Each row is where one point has got to under a steady rotation. How many steps took it there?
The counts run from 0 to 113.
12 -12 12 11 8 -19 25 20 -6 25 -3 -10 -17 -3 18 -18 4 -17 -2 -16 -18 -19
 -21 1 11 42 5 12 -13 9 0 -9 2 24 10 -14 -2 -3 -27 4 -12 -29 6 -8 -7 -39
 3 -9 -12 6 -39 13 -2 10 4 21 7 -31 22 11 -1 11 -6 10 -6 -4 -2 -5 10 3 : 6
9 -2 24 -13 7 -1 -1 14 5 35 6 -5 1 12 9 -13 3 5 20 -46 -2 -18 -16 -1 3
 18 6 16 -22 -18 -11 -39 -2 27 7 -27 -11 11 -19 13 -2 15 -10 5 -23 -34
 14 13 7 21 -22 3 -17 17 -4 9 -12 -16 13 19 -7 1 0 9 25 7 -6 -10 15 15 : 77
13 -9 18 2 -1 -4 -18 23 -10 30 22 -2 -14 -12 6 -20 -5 -11 -1 -10 -18 -25
 -11 1 -9 44 10 10 -17 -19 -7 -25 7 11 -8 -6 -19 -5 5 2 -6 -6 8 9 -7 -38
 17 -4 -24 30 -39 -2 -8 30 17 -5 0 -4 21 -2 -1 -5 -8 3 26 -15 2 -7 4 -26 : 112
8 -6 23 -5 8 -14 17 22 10 14 0 -12 -15 1 4 -14 -10 -10 0 -29 -10 -19 -19
 -4 15 38 6 7 -26 4 4 -9 19 9 3 -10 10 13 -22 5 -8 -9 4 -13 -17 -34 2
 -10 -17 28 -37 3 -9 14 -3 3 13 -42 22 13 13 -1 -13 22 30 -2 -14 -8 2
 -16 : 10
12 2 20 2 8 22 10 20 8 23 2 -10 10 26 6 -13 24 0 11 -36 -21 -27 -21 4 18
 30 2 25 -18 -10 -9 -23 -1 20 2 -23 -3 -6 -15 4 -2 -1 -12 -2 3 -22 -1 3
 -4 17 -41 6 -19 5 -20 27 -6 -14 9 5 3 1 -11 -11 14 12 3 -7 20 21 : 69
9 -12 6 4 6 -3 11 12 -3 36 8 -7 -4 6 18 -18 15 -14 8 -26 -19 -21 -7 3 9
 31 10 14 -2 -13 -13 -38 -5 26 2 -22 -14 -4 -9 10 -12 -6 -10 0 -11 -31
 -1 6 1 15 -37 23 -16 26 3 19 -17 -14 17 13 2 8 -10 -7 0 8 -5 -16 14 25 : 81
15 -2 30 -10 4 -12 -7 18 -9 31 5 -2 -9 -9 10 -8 0 4 10 -30 -2 -19 -28 0
 -13 30 2 3 -19 5 -12 -28 7 18 5 -13 -6 2 -17 18 1 -1 6 13 -20 -32 13 -4
 -14 14 -40 15 -4 18 14 -5 0 -31 21 19 -11 3 12 16 12 2 -1 -18 14 2 : 1
12 -11 19 -8 10 -15 8 33 -6 34 5 -6 3 5 18 -3 -9 -14 9 -21 -10 -30 -18
 -10 0 36 -3 19 -14 -1 3 -21 5 36 0 -18 -2 13 -11 12 -12 -5 3 10 -9 -31
 9 14 -13 4 -37 11 -8 10 6 26 4 -27 19 13 -5 7 5 8 18 -4 5 -4 23 5 : 3
11 6 23 21 10 28 6 29 0 20 14 -2 -5 15 9 -7 -18 4 8 -26 -15 -21 -19 -11
 -3 26 13 17 -24 -10 8 1 -5 12 2 -29 4 -1 -3 -1 7 17 -18 17 16 -39 18 4
 -10 34 -28 -13 -20 24 10 -11 6 -15 22 9 9 -2 -9 -5 15 -7 -8 -4 15 -15 : 49
17 -10 22 -6 7 -21 19 28 -1 16 11 -8 -10 -2 3 -11 -15 -7 0 -11 -7 -14
 -26 3 -13 46 13 -5 -13 5 -15 -6 13 17 5 -25 -13 1 -33 -6 -4 -19 6 11
 -24 -49 4 -3 0 10 -21 11 -25 19 -2 13 -4 -36 15 10 8 8 -5 4 -1 -1 16 -8
 -1 -15 : 17
10 2 31 -2 3 -17 21 21 -2 28 -1 9 -17 -9 1 -30 -18 -10 0 -25 -23 -19 -22
 7 -3 32 7 20 0 -15 -14 -11 -5 25 -6 -18 -9 14 -32 -7 -20 -10 3 -3 -33
 -36 -11 10 -3 11 -19 0 -7 25 5 24 -21 -26 18 30 -1 10 -10 -3 7 -6 -2 4
 5 1 : 91
15 -15 13 0 1 -3 5 11 4 21 0 -11 -15 -4 4 -33 13 -9 14 -28 -3 -20 -9 8
 13 20 14 20 -29 -13 -12 -33 -1 15 7 -21 -3 3 -6 11 -8 -3 -2 -17 -22 -33
 3 -3 -6 36 -37 11 -10 20 -3 5 -8 -13 17 9 11 3 -22 10 29 7 -16 -13 -2 3 : 85
15 7 26 8 2 13 9 11 5 21 -6 -6 7 15 4 -13 29 3 13 -33 -19 -23 -27 9 19
 32 -10 22 -19 -8 -12 -24 -1 15 6 -27 -3 -17 -15 6 -5 -4 -8 -7 -12 -19
 -1 -7 -1 29 -46 12 -24 7 -12 12 -9 -13 8 7 7 -3 -8 -7 -2 14 -1 -17 22
 11 : 70
18 10 29 -1 5 29 18 12 -2 28 8 3 -4 14 13 -21 18 11 3 -32 -11 -18 -43 13
 -5 37 6 7 -22 4 -23 -13 -4 14 12 -25 -6 -8 -24 8 9 1 -13 0 -7 -34 -2
 -10 -5 16 -37 8 -7 3 -7 12 0 -25 17 9 -5 14 6 -4 -7 3 5 -10 16 8 : 67
15 -11 24 0 7 -13 13 18 7 14 -1 -12 -21 -12 0 -19 7 -2 3 -23 -10 -19 -29
 6 15 39 9 0 -21 9 -8 -14 20 7 2 -17 -5 -5 -24 7 1 -17 12 -12 -21 -36 3
 -17 -16 28 -39 14 -11 11 -3 -1 9 -32 22 5 8 -5 -9 22 15 2 -8 -18 -4 -10 : 9
7 23 32 1 -1 4 27 40 -6 27 19 8 -2 17 6 -15 -11 -16 -2 -12 -32 -18 -32
 -3 3 33 8 25 -15 -8 3 10 4 8 -7 -30 -9 -10 -14 -16 4 3 -7 21 -9 -27 5
 13 -5 11 -23 -24 -18 5 0 0 1 -12 14 11 12 -10 -9 -2 7 -12 5 9 15 -5 : 41
13 15 27 -14 -8 15 9 33 -10 23 28 -1 -7 4 -7 -19 4 -4 3 -7 -24 -19 -37
 13 -11 26 10 14 -19 -12 -13 -9 4 4 -2 -30 -18 -20 -1 3 9 7 -5 19 -17
 -25 9 8 -16 28 -29 -10 -18 6 -4 -17 0 -7 15 -5 16 -16 -3 3 33 -7 10 -6
 2 -13 : 39
9 -4 24 -3 -1 -23 14 33 -20 9 13 4 -20 -13 -6 -21 -13 0 -3 -14 -30 -20
 -23 6 -2 37 12 14 -12 -10 5 -6 12 6 -4 -15 12 2 -39 -10 -3 -8 -3 13 -22
 -35 25 -2 -6 23 -21 -6 -23 25 12 1 6 -15 16 19 25 -5 -15 6 9 -8 4 -5
 -10 -20 : 25
4 -4 23 6 6 -11 6 28 2 15 0 9 -1 1 -7 -24 -18 -11 6 -24 -16 -37 -6 -4 1
 29 15 34 -8 -13 1 -10 6 18 -12 -10 16 5 -18 0 -17 -13 4 6 -9 -20 4 2
 -17 32 -31 -9 -10 23 15 4 -13 -28 13 20 18 8 -26 -7 24 -5 6 -4 8 -16 : 99
11 7 23 4 3 13 19 31 -7 25 24 -7 -17 4 -5 -32 -5 -3 -14 -15 -19 -18 -23
 6 -6 43 19 15 -11 -13 -4 3 0 8 -6 -11 6 -6 -14 -7 8 -3 -11 12 7 -39 12
 -5 -20 26 -27 -18 -7 12 4 -9 18 -16 23 3 18 -7 -12 -1 24 -19 0 -2 -7
 -30 : 37
9 5 19 22 4 33 19 22 2 23 3 -7 -10 21 9 -24 9 -12 3 -26 -21 -8 -30 -1 24
 27 0 24 -36 -1 4 1 -1 10 7 -21 -10 5 -4 -8 15 11 -11 -9 3 -45 16 1 -10
 16 -34 -8 -24 21 -12 11 9 0 7 13 -5 -5 -10 -12 5 0 -8 0 3 17 : 57
11 -6 13 -8 0 -26 8 24 -9 28 17 -11 -10 -8 6 -10 -7 -11 1 -10 -11 -15
 -26 5 -12 39 6 -7 -4 -1 -22 -24 15 25 9 -27 -27 -6 -23 -1 -9 -16 7 14
 -31 -39 7 -1 -5 13 -16 16 -31 19 -3 6 -9 -27 8 10 4 -1 6 -5 18 -1 12
 -14 4 -7 : 16
18 4 21 -12 -1 -2 11 39 -10 38 25 -16 4 10 -10 -11 7 -10 -3 1 -19 -21
 -10 0 1 34 2 3 -13 5 -13 -6 11 7 -18 -16 -23 -5 2 -4 -7 0 3 23 -19 -41
 3 -1 -9 18 -42 3 -30 29 -4 -5 -1 -12 6 6 18 -2 -6 -5 15 7 14 10 -4 4 : 31
0 -10 15 2 13 -15 23 32 -4 20 14 -15 -5 1 1 -14 -11 -12 -3 -18 -19 -26
 -2 -9 10 35 17 16 -14 4 6 -5 17 5 -9 -10 16 2 -16 -2 -8 -14 -4 16 -4
 -27 14 -7 -14 31 -37 6 -24 22 7 -1 8 -30 11 19 33 1 -21 -8 26 7 9 -8 -5
 -6 : 22
9 -11 26 11 6 1 16 21 11 25 0 -6 -3 12 -4 -40 -7 -17 0 -30 -4 -14 -2 -1
 1 36 20 11 -14 7 -24 -8 1 17 -7 -3 -7 4 -15 -7 -8 -16 6 -2 -13 -43 -12
 -14 -10 16 -26 -4 -5 32 0 4 -12 -35 15 17 4 20 -21 -9 10 3 5 1 3 -5 : 95
9 -5 17 -10 -1 -20 5 30 -20 10 15 0 -14 -18 -6 -11 -4 0 2 -6 -24 -28 -19
 7 2 35 10 11 -13 -15 -6 -20 17 3 -7 -19 6 -14 -24 2 -5 -9 -1 15 -23 -24
 23 -7 -10 31 -34 7 -30 23 14 -10 2 -13 13 15 28 -9 -13 -1 17 4 4 -15
 -13 -15 : 24
13 -7 22 3 -6 -14 14 17 0 32 7 -2 -8 3 1 -27 -6 -18 6 -20 -12 -21 -8 5 6
 34 1 18 -4 -16 -18 -24 -2 33 -6 -15 -20 13 -16 -6 -18 -12 6 0 -30 -40
 -3 11 -8 11 -16 3 -20 29 -4 24 -18 -17 14 19 -2 11 -13 -7 18 -3 1 9 6 4 : 92
2 1 28 0 0 -29 18 23 -8 30 1 -8 -10 -15 13 -2 -14 -6 -1 -19 -11 -24 -28
 -3 3 31 3 8 -13 5 -6 -15 11 18 2 -22 3 0 -34 4 -11 -14 2 10 -37 -23 3 0
 -10 21 -22 3 -20 13 9 -13 -2 -39 9 20 14 -9 2 5 19 0 -7 -15 4 -12 : 13
21 2 26 15 -5 18 -3 5 -3 26 3 2 -3 -5 8 0 4 19 0 -28 -14 -31 -27 11 10
 32 -22 13 -17 -25 -9 -32 -17 18 4 -24 -11 1 -10 -1 -4 16 -14 10 -8 -25
 12 4 -14 26 -35 0 -26 16 -3 3 -3 -8 13 9 -3 -16 5 -18 17 -6 -10 -8 5 -7 : 62
22 10 25 15 -2 26 16 21 -8 11 9 5 -19 2 8 -13 16 -1 11 -6 -29 -9 -44 10
 -1 34 1 12 -29 -8 -7 -11 -1 11 11 -38 -20 -16 -12 0 19 9 -9 -7 -12 -41
 19 -1 -2 19 -38 4 -24 18 -7 13 -6 7 13 4 -3 -6 -3 -5 -12 1 1 -11 7 7 : 55
6 -2 15 -12 -9 -14 4 34 -25 23 21 -9 -13 -4 1 -29 -2 -17 1 -5 -12 -10
 -19 6 2 29 7 9 -27 -6 -11 -19 9 16 4 -17 -18 -3 -21 -3 1 6 2 15 -28 -48
 33 7 -11 17 -17 -6 -27 28 3 -5 3 -2 5 13 14 -8 -9 3 24 -3 11 0 -3 -1 : 27
5 6 28 -14 -9 -13 10 32 -23 30 18 0 -11 -4 1 -29 1 -5 -1 -4 -13 -8 -33 8
 -8 31 13 -1 -23 9 -17 -4 11 5 -1 -18 -18 -5 -18 -4 2 2 1 17 -35 -47 25
 1 -7 17 -25 -3 -26 25 3 -13 6 -11 6 11 10 -3 -3 3 8 -2 8 0 -7 -7 : 28
13 5 23 17 -3 33 9 20 -1 27 6 -11 -6 15 3 -12 21 0 6 -28 -19 -14 -28 0
 24 25 -7 14 -30 -1 -12 -12 2 3 1 -18 -19 -5 7 -2 12 15 -12 -4 -7 -39 10
 0 -15 24 -44 7 -25 25 -12 -8 3 -2 1 8 -3 -11 -4 -12 9 8 -12 -10 1 12 : 58
6 2 21 5 0 -3 -5 -1 2 22 -3 1 -13 -4 5 -22 20 11 15 -49 -11 -9 -22 8 13
 33 0 7 -12 -18 -15 -39 -3 12 12 -14 -7 -6 -29 -1 0 1 -15 -3 -18 -29 17
 -5 -6 30 -28 8 -23 18 -3 -7 -11 -15 18 15 -6 -10 -3 1 13 -2 -12 -30 7 1 : 74
20 -7 14 17 -2 -3 9 30 -7 35 18 -16 -3 7 -6 -19 -2 -12 -14 -4 -24 -23 0
 2 9 42 0 14 -15 -11 5 -5 -6 13 -9 -13 -4 -3 -3 -15 -11 -10 -6 16 5 -34
 13 5 -13 27 -33 -13 -28 27 0 1 13 -7 15 -5 18 -10 -14 -16 16 -10 2 10
 -4 -19 : 34
7 11 27 -9 1 -9 23 39 -17 40 17 -5 -12 9 -4 -24 -7 -11 -11 -9 -14 -3 -31
 -4 -6 29 16 2 -15 10 -7 10 9 7 -4 -13 -9 8 -19 -9 5 3 0 19 -24 -52 13
 -4 -4 12 -24 -10 -17 22 5 -8 10 -19 10 22 11 7 1 4 3 -3 8 10 -7 -1 : 29
13 -1 34 2 3 -4 2 23 4 16 -2 8 0 -6 -10 -21 -11 2 9 -25 -11 -33 -11 1 -3
 30 15 18 -13 -4 -13 -17 9 4 -10 -8 9 -8 -17 4 -14 -15 5 6 -18 -21 -9
 -10 -15 31 -42 -1 -11 22 16 -8 -20 -32 15 18 14 10 -17 -1 16 3 7 -9 9
 -17 : 98
